In the rows, zero is written as 128.
Named turns come first, each shown by rows before and after it. Which turns, in which order, take the first row of each pair that follows to the second? Write the first one first, as in the answered first pair.
turn M:
[117 120 159 121 115 140 142 128 111 102 142 101 156 149 129  98] |-> [126 124 148 130 121 131 139 153 111 108 131 101 153 138 133  90]
[136  80  50 100 141 142 128 182 140 168  58 177 111  87  99  92] |-> [138 132  39 135 164  94 130 185 141 177  71 182  93  92 108 124]
[122 125  99 112 161 145  97 103 127 160 149 172 117 116 128 162] |-> [125 112 103 102 153 160  97 101 128 159 148 173 124 116 123 145]
[135 103 140 104 112 130 144 134 137  90 125 104 134 140 114 128] |-> [140 108 135 107 114 123 143 156 134  94 117 102 131 129 120 116]
turn V:
[143  98 140 133 127 123 117  81 141 149 139 154 133 155 127 161] |-> [142  87 120 124 134 136 103 105 153 164 117 167 134 131 126 140]
[138 147 155 156 137 116  92  73 137 180 184 138 159 136 154 153] |-> [126 127  95 134 152 143  74 152 163 187 120 168 147  84 128 105]
[126 144 145 137 169  83 155  73 111 137 143 141 108 165 131 213] |-> [131 144 121 134 190 107 110  91 128 206 136 169 129 113 147 183]
turn P:
[144 142 113 133 131 100 159 187 105  98  98 110  98 118 116 118] |-> [146 136 128 137 139  86 174 146  98  98 106 119  90 137 120 155]
[ 65 161  83 131 120 137 110 145 170 100 148 129 117 146 111 147] |-> [ 73 143 103 120 130 135 128  93 158 102 154 139 114 165 115 180]
[141 110 133 139 135  95 168 125 104 106 141 102 127 155 130 136] |-> [148  85 140 122 132 121 166 119 100 116 136 106 138 143 128 120]
turn U:
[105 125 137 110 107 177  97  84 159 105 171 125 147 168 113 118] |-> [109 131 142 118 108 166 103  76 150 101 179 119 142 175 116 126]
[151 165 129 104 114 164 121 166 131 134 128 119 127  90 110  72] |-> [148 175 133 111 118 165 107 155 131 147 145 119 137  88 120  78]
[155 116 129 123 158 116 226  86 101 151 120 110  85 162 119 145] |-> [151 100 116 114 155 129 228 101 105 142 102 119  84 154 110 133]
Now pairs of rows:
Between the rows of a pair lie 2 to 4 turns.
[159 162 138 141 125 148 101 145 109 170 103 140 161  87 169  90] |-> [150 204 133 175 134 104 119 150 112 139 111 124 132 111 167 124]  P, U
[134 138 139 117 112  76 199  79 102  94 155 129 104 136 134 168] |-> [151 155 139 127 130  69 173  70 102 145 172 131 120 116 158 161]  V, U
[171 136 158 120 115 160 132 106 169 139 192 117 153 150 163 146] |-> [150 113 106  98 121 173 141 188 191 103 122 138 130 123 123 115]  V, V
[117 169 144 159 126  81 142 141 137  71 117  99 106 155 117 155] |-> [114 109 158 116 124 119 160  99 133  68  98 116 112 162 103 166]  U, M, P
[171 127 120 133 140 131 102 174 124 190 122 119 164  88 159  76] |-> [172 174 118 168 159  74 119 162 113 177 139 116 135 112 163 129]  M, U
[148 150 159 111 148 128 130  93 128 166 152 129 139 115 163 139] |-> [127 127 120  90 141 134 160 161 137 100  86 133 110 111 120 124]  V, V
[132 114 125 109 130 160  94 114 131 169 137 133 151 104 153  98] |-> [140 158 125 142 139 113  97 123 121 173 155 120 139 112 167 119]  M, U, P
[175 194 139 173 127  76 117 105 117 157 187  99 153 136 176 140] |-> [192 118 161 127 121 133 113  78 107 184 170 109 183 116 179 105]  P, P
[152 140 127 131 138 122 120  95 155 157 164 104 113 144 136 174] |-> [151 109 107 106 140 157 100 131 168 173 131 122 127 107 126 127]  M, V, M
[123 178 146 159 110 116 115 110 127 114 145 100 123 147 131 132] |-> [132 184 136 161 120 112 103 123 127 135 142 111 122 133 137 126]  V, U
[128 129 126 159 135  94 159 159 117 103 124 126 100 127 126 126] |-> [142 141 134 166 144 104 130 136 120 157 152 134 119 113 153 123]  V, V
[131 178 133 136 126  84 128 117  99  90 141 133  88 167 131 173] |-> [116 104 107  80 125 146 129 142 120  82  79 167  95 135 102 139]  U, U, P, U
[140 108 123  95  89 122 164 168 102 101 116  79 129 115 128  96] |-> [156 127 148 112  99 123 130 120 100 163 163  81 155 109 161  98]  V, V
[101 127  90 117 106 155 130 142 156 118 104 135  98 113 105 131] |-> [104 144  92 134 116 132 139 125 154 115 113 139  86 127 111 163]  M, P
[126 136 111 128 157  92 135 162 117 108  85 131  85 115 126 160] |-> [128 127 129 127 147  91 149 147 107  94  95 123  83 137 122 171]  V, U
[124  92 109 100 153 167 107 130 145 168 106 148 137  82 139  93] |-> [122  90 155 109 119 128 170  86 114  75 128 105 116 161 127 149]  V, V
[141 180 138 188 106  97 119 157 114 128 158  70 133 141 153  97] |-> [127 202 106 192 135  91 108 166 135 136 142 102 115 129 141 116]  V, V, M, V
[140 202 132 172 124  73 108 162 123 132 174  97 108 121 159 113] |-> [137  62 115  76 143 148 138 171 119 134  74 153 106  82 111  90]  P, P, V, V
[142 125 133 120 136 114  98 163 121 189 154 122 129 103 133  95] |-> [138 126 117 121 155 103 108 167 126 190 135 137 113 100 124 114]  U, P, P, V
[127 169  88 158 134  98 133 149 137  95 121  88  97 126 105 137] |-> [131 180 109 160 142 109 112  85 145 139 161  97 116 132 126 158]  M, V
[105 133 166  95 129 137 134  61 130 152 162 158 144 126 129 179] |-> [ 83 103 137  76 118 153 162 111 139  99 110 166 125 124  90 162]  V, V, V, U
[110 117 128 114  98 130 180  91 131  54 129 148  92 158  70 198] |-> [126  98  96 105  85 148 153 204 127  65  89 130 109  99  74  95]  M, P, M
[121 143  81 125 133 154  82 171 161 148 103 146 136 100 114 102] |-> [125 193  91 163 146 107  91 146 148 146 135 133 122 125 128 147]  M, U, U
[156 139 162 139 103 162  93  61 153 146 143 149 152  96 136 139] |-> [135 149 103 140 119 146 104 152 171 107  78 170 120  76 102 125]  V, U, V, M
[129 104 118  73  87 142 105 128 148 131 136 108 174  96 105  20] |-> [143 164  98 119 115  89  90 162 142 160 144 101 161  84 132  29]  M, U
[ 95 129 123 129 165 109 142 148 121  84 112 138 110 133 112 141] |-> [ 88 115 134 116 156 131 141 125 125  80 118 142 118 140 106 141]  M, M
[151 145 137 129 132 153 130  61 147 184 141 143 150 128 124 156] |-> [135 110 100 101 119 178 141 142 161 142  80 143 139 104  93 100]  P, V
[ 84  82 157  62 119 181 173  85 127  20 160 127 112 192  93 141] |-> [ 69  85 120  53 111 218 129 154 159  40 136 123 127 148  91  73]  U, P
[102 123 100 113 147 175  91  98 186 185 127 164 149  82 114 120] |-> [ 79 161  95 144 122 113 156 138 173  68 110 124  98 142  80 162]  P, U, V, V
[134 140 117 129 101 125 117 174 140 122 136 105 131 119 113  94] |-> [150 118 137 115 136 131 119  96 133 183 142 141 136 112 129 137]  M, P, P, V
[134 155 131 150 145  69 157 133  94 108 143 123  92 151 127 157] |-> [165 116 128 132 157  89 143 163  76 154 115 130 113 107 143 111]  P, P, M, M
[123 121 151 112 113 148 107 101 142 128 141 104 145 135 129  91] |-> [130 136 148 121 118 137 107  97 142 135 156 100 143 138 133  99]  V, U, U
[149 178 166 124 126 106  91  99 124 150 193  88 146 110 167 123] |-> [109 172 125 108 138  90 143 130 148  58 135 115  86 143 101 180]  V, V, P, M
